The rows of M fall into a few groups, which share some directions, and each row is roughly a mix of its group's hidden directions.
M (130 x 12):
[[-21   3   7   4  27  13  16 -16 -12  29   2  -2]
 [ -4 -15   0  21  18  14  11 -30  -5  23   8  -9]
 [  0 -23 -24   0 -28  -9 -21 -11  14  -8   7   7]
 [  7  34  21  -8  21   5  15  16   1  13  -2   8]
 [  4 -16  -2 -18 -20   9 -35 -14   5  -1   6 -17]
 [-13  -8  -6  18 -13 -29  16   3 -25  -9  11  15]
 [ 15 -21 -15  -1 -35 -16 -18   0   5   5 -11  -6]
 [-22  19  20 -11  18  -3  16  24  -4  16   1  10]
 [-13   7 -14   3  -5   7 -21  -9  18  36 -15   6]
 [ 22   7   0 -10 -31  -7  -8  14  14 -27   4  -5]
 [-13  -9   7  -8  15 -11  32  -4  28 -18   1   4]
 [  4   0 -19  15 -16 -11 -19  14 -30  14  10  14]
 [  8 -41   7  -1 -18  -3  -3   1 -15  -1   7 -23]
 [ 13   4 -13 -13 -15   1 -30  22   7  12 -20  12]
 [ 28  -4  -3  28   3   9  10 -14 -14 -23   7 -13]
 [ 11  18 -14   2 -19  -9 -25  11  15 -18 -17  15]
 [ 25  -9  -1   2  14  13   1  17 -23 -19  25  -5]
 [  9 -14   9  -1  14   7  16  13 -24 -27  23  -4]
 [ 18 -21   2   1   2   4  10   3 -23 -31  15 -15]
 [-11  31  11 -10  -1 -10  32  14  -4 -13  -3 -10]
 [  8 -16   5 -10   2  25 -37 -15  -8   2   4 -12]
 [  9  25 -16  -4  -7 -10 -14  18  21 -11 -12  23]
 [ -9 -23   0   0  20  -1  21   1 -30   1 -10 -21]
 [ -7 -13   1 -17  10  24 -34 -10 -15  11  -3  -8]
 [-27 -15   4  -4  -3 -24  28  -5 -15  -9  14  -7]
 [ 15  12  13  14   8  21   4 -21  24 -15  -5 -19]
 [  5  11   5 -12   3  16 -39   4 -16  22  -4  -5]
 [-22  -1  13   5  32  16  19 -15 -13   0   7 -11]
 [-19  -3 -10 -10 -19 -14 -11 -14  21  20 -25  -1]
 [  7  17 -10  -4  24  26 -22   1  -8   2 -23   9]
 [-26  -1  24 -25   8  18   1  -1  -9   7   6 -21]
 [ 18 -27  -5  -3 -29   2 -24  -6   4 -13   8  -9]
 [ 22   2   9  21   4  14   4  -1 -23 -23  20 -13]
 [-13  27   4   8  24   2  12  -3   7  29  -4  18]
 [  1  -9  11  16  26  16  18 -22  -7  20  13  -8]
 [  1 -15  -4  -3   2  13  -1  -9 -45  15  -8 -10]
 [  7 -13  -4 -21   0  20 -41  -1  -9   2   4   5]
 [-10 -30   4 -34  -3  -7   8   3   0 -16  -3 -17]
 [  4   4  -5 -17 -34 -13 -21  21  10 -13  -5   6]
 [ 17 -10   3  -8  -6  19 -41  -9 -10   7   1 -10]
 [ -6  -4 -28  24  -9  -4 -19   1   8  23   3  19]
 [ 11  -8   0 -17  -5  20 -41  -7 -15  -1  -3   0]
 [ 22  -7  -3 -18  -2   9 -10 -10  26  -7 -27 -15]
 [-11 -17  28  -2  19  21   5  -2 -13  11  21  -9]
 [-27   6 -17   5  33  -5   8   1 -10   1 -17  15]
 [ 12   6  -4 -13   5  15 -17  -1  40   7 -18  -2]
 [ 10   4  -6  28  -6  -3   1  -1 -41   3   5  12]
 [ -4  36   2   9  14   8   5   4   7  28 -16  11]
 [ 13 -10 -14  22 -21   4 -16 -23  11  -8  -9 -20]
 [  7   0  20 -11  22   5  24   9  -7 -26  20 -10]
 [ 21  -4  -7   3 -17   0 -33  12   3  22 -17   0]
 [ -4  45  11   2  16   1   8   1   7   6  -7  16]
 [  4  18  11  22  14  -6  37   4   5  -9  13   0]
 [-13  28  17  -1  14 -10  33   8   3   9   8   4]
 [ -5 -13  -5   8 -10 -24  34  -4  20 -15  10   5]
 [ 12  -4  -5  28 -23 -20   4  -4 -18 -24   7   1]
 [ -9  28  -3  -5  27  12   5  -1   6  26  -4  19]
 [ 17  -1  -8   4 -29  -7 -14  -8  15 -33   6  -2]
 [ -5  35   4   7  20   0  14  22 -11  11 -10  13]
 [ 10  32  14  -8   0   6  -9  -7  30   5 -19  -6]
 [ -2   3   4  22  16  -6  29   0 -16 -13  28   3]
 [-17  -3  21 -10  22   0  31   4 -12  11  18  -7]
 [  4  33  -3 -17  28  17   4  -3  -8  10 -13   8]
 [-15   4  24  10  16   0  33 -10 -12   3  12 -15]
 [-13  23  13   2  34  12  13   5  -4   1  -2  22]
 [-11 -29  14  12 -15  -2   6 -15  -7 -15  20 -21]
 [-26  -3  -6   2   6 -24  34   3  10   2  -7  16]
 [-12   3 -13  12 -22  -7 -21 -12  24  18 -19   7]
 [-10 -12 -11 -28 -15 -11 -20  12  10  16 -20  10]
 [  4 -10 -32  25 -17 -16  -9 -14   5  13  -8   6]
 [ -3   5 -17  16  -4   1 -17   8 -26  29   3  20]
 [-13  12  16  17  27  -8  26  -6  -5   9 -10  20]
 [ 22 -18 -15  -8   0  11 -14   4  35 -14  -8  -5]
 [  3 -29  -9  -4 -30 -13  -2 -15  19 -13   4 -10]
 [-12  11   2  16  -2 -26  37   6  16   4  -5   3]
 [  1 -28  -7  21  -8 -22  30  -9   6  -2  -3  -4]
 [  6 -15 -10  -7 -13   7 -27  -7 -28   8 -18 -18]
 [ 19  21   2  -6 -21  -7 -19  15  21 -18   0  14]
 [ 30 -15  -5  13   2   6   2   4   8 -36   9  -3]
 [ 33   5   9  12   4  13  -1   5 -18 -27  13 -10]
 [-23  -7  -5 -32 -11   3  -8  12 -22  12 -13 -11]
 [ 33  -5  -4   9 -14   7 -28   7 -18  12  -3 -12]
 [ -5 -22  -8  16   6  -8  21   5 -30 -11  16  15]
 [ 13 -11  -6 -16 -19  12 -41  -4  -3   1  -3 -10]
 [ 14 -10  -6 -14  -4  18 -40   2 -18   7  -5   0]
 [  9 -20  -3 -23   3  27 -21   0  -3   5  -8 -23]
 [  5  28   9  -3 -28 -10 -11  13  23 -12   5  12]
 [-24   5   7  10  15  -4  12 -10 -18  21 -29  -5]
 [-14  -6   9   1  31  14  14   0 -16  31  -2  -4]
 [  1  28  33   9  22   4  20   0  -5   3   5   0]
 [ -7 -10   7   3  38  14  19  -2 -16  19   1  -6]
 [  6   4   9 -14   8  27 -37  -8 -15   2   7  -8]
 [-23  20   6 -13  -1 -13   2   0  12  26 -19  19]
 [ -2  13   6  15  32   5  30 -12 -11  12  -6  -7]
 [-13  -9   7  -9  29   4  30  -5 -22   6   7 -12]
 [  1  33   8   8  21   4   2   7  -4  22 -23  10]
 [ 21  19   3  31   9   8   5   0 -27  -3  14   6]
 [ 31  -5 -10   8  20  -1  23   8  -7  18 -16 -11]
 [ 17  -2  -7  -5 -25  -4 -32  20  13 -12 -10   8]
 [ 27 -26 -28   9   5  14  -9  -7 -10   4 -13   0]
 [ 13 -14   1  19  -7  -6  11  -1 -16 -35  20 -11]
 [ 12 -10  -2 -17 -11  18 -40  -9 -10  -4   4 -10]
 [  6 -19   7 -32  13   6  12  -2  -4 -14   2 -30]
 [ 23  20   5  21  -4  -4  26   9  12 -23   9   3]
 [-10  37  12 -13   4  -7   3  25   3   7 -12  14]
 [  5 -27   0 -14 -26  -9  -7   2  -4 -28  13 -13]
 [-12 -12  -4  14   8 -17  41   0  14  -7   1  10]
 [  4  13   3  16 -10 -26  35   3  13 -12   4  10]
 [-19  22   5   8   5 -20  38   5   7   0  -1   5]
 [-15  -4   7  14  30   9  27 -20 -10  12  10  -7]
 [ 13  23  13  -1  33  16  14   4   6  17   6  10]
 [ -9   9   0  15  22   1  27 -22 -11  23  -6  -8]
 [ 16   0   7  -1   5  25 -33  -5 -25   7  -1 -13]
 [ 12 -28  -5  16 -17   2 -10 -15   1 -27   8 -16]
 [ 17 -11  11   0  12   4  17  12   1 -38  17  -1]
 [ -6 -21  -6 -28   5  14 -26  -5   4  -9  22  10]
 [ 20  -6  10  14   4   0  20  -4 -22 -33  10  -9]
 [-16 -10   5  11   8 -19  32  -5  26   3  14   6]
 [ 20   7   3  -6   7  26 -37   8 -14   7  -1   3]
 [ 11 -11  -9 -17 -17  13 -36  -5 -18  -5  -5 -12]
 [  4 -23  -2 -22 -20   3 -23   5   6 -15  -4 -24]
 [-10   1 -16 -14 -13 -16 -17  18  -3  31 -17   4]
 [ 25 -10 -17   2 -30 -12 -16   9 -18   4 -10  -6]
 [-26  22  16  -7  30  11  14  -4   3  -2   6  10]
 [-25  29  12  -7  27   6  19   2  -4  -2   4  10]
 [  7 -12  -2 -19   2  25 -37  -6 -14  -2   7  -7]
 [ 19   9   9  -4  -1  24 -40   0  -4   9   4 -10]
 [  1  12  -3  19  -7 -27  34  11   7  -1 -12  12]
 [ 15   6  -6 -17 -14   6 -33  11   6  13 -24   5]
 [ -8  28  12  -1  18 -10  26  20   2  17  -7   9]]
Here is one row from each group, named. Which group is each of the other rows in?
[-1  9 19 10 33  7 29 -9 -8 12  9 -4]
Z
[ 20  -3 -23  22   2   7 -17  15 -18  10  11  20]
Y
[  6  20  -9  11  -9 -23  32  23   4  -5  -3   8]
K

[ 18 -24 -13  10 -28   3 -26  -8   7  10  -5  -6]
Z
[ 10 -30   5 -18   8  16   3   4  -9 -24   8 -22]
Y
[ 25  11  -2 -15   1  15 -26  12  25   3 -15   2]
Y
[ 10 -20  -2 -15  -9  16 -40 -10   1   0   5  -4]
K
[  6  -8  -3  20  15  22 -12 -17  -4  33 -12  -2]
Z
[ -2  -9 -24  16 -16   3 -31   5 -14  21   3   9]
Y
[  1  26  -9   7  23   4  -8  11  14  12 -13  29]
Z
[  2   0  -2 -25 -25  -2 -34  -4  18  -1  12  -2]
K
[ 13 -27  -5 -35   7   8  -2   5  11 -11 -10 -17]
Y
[ -9  10  19 -16  27   5  19  20  -7  -2  20  11]
Y
[-16  38   4   1  12 -13  22  -1   7   8  -2  16]
Z
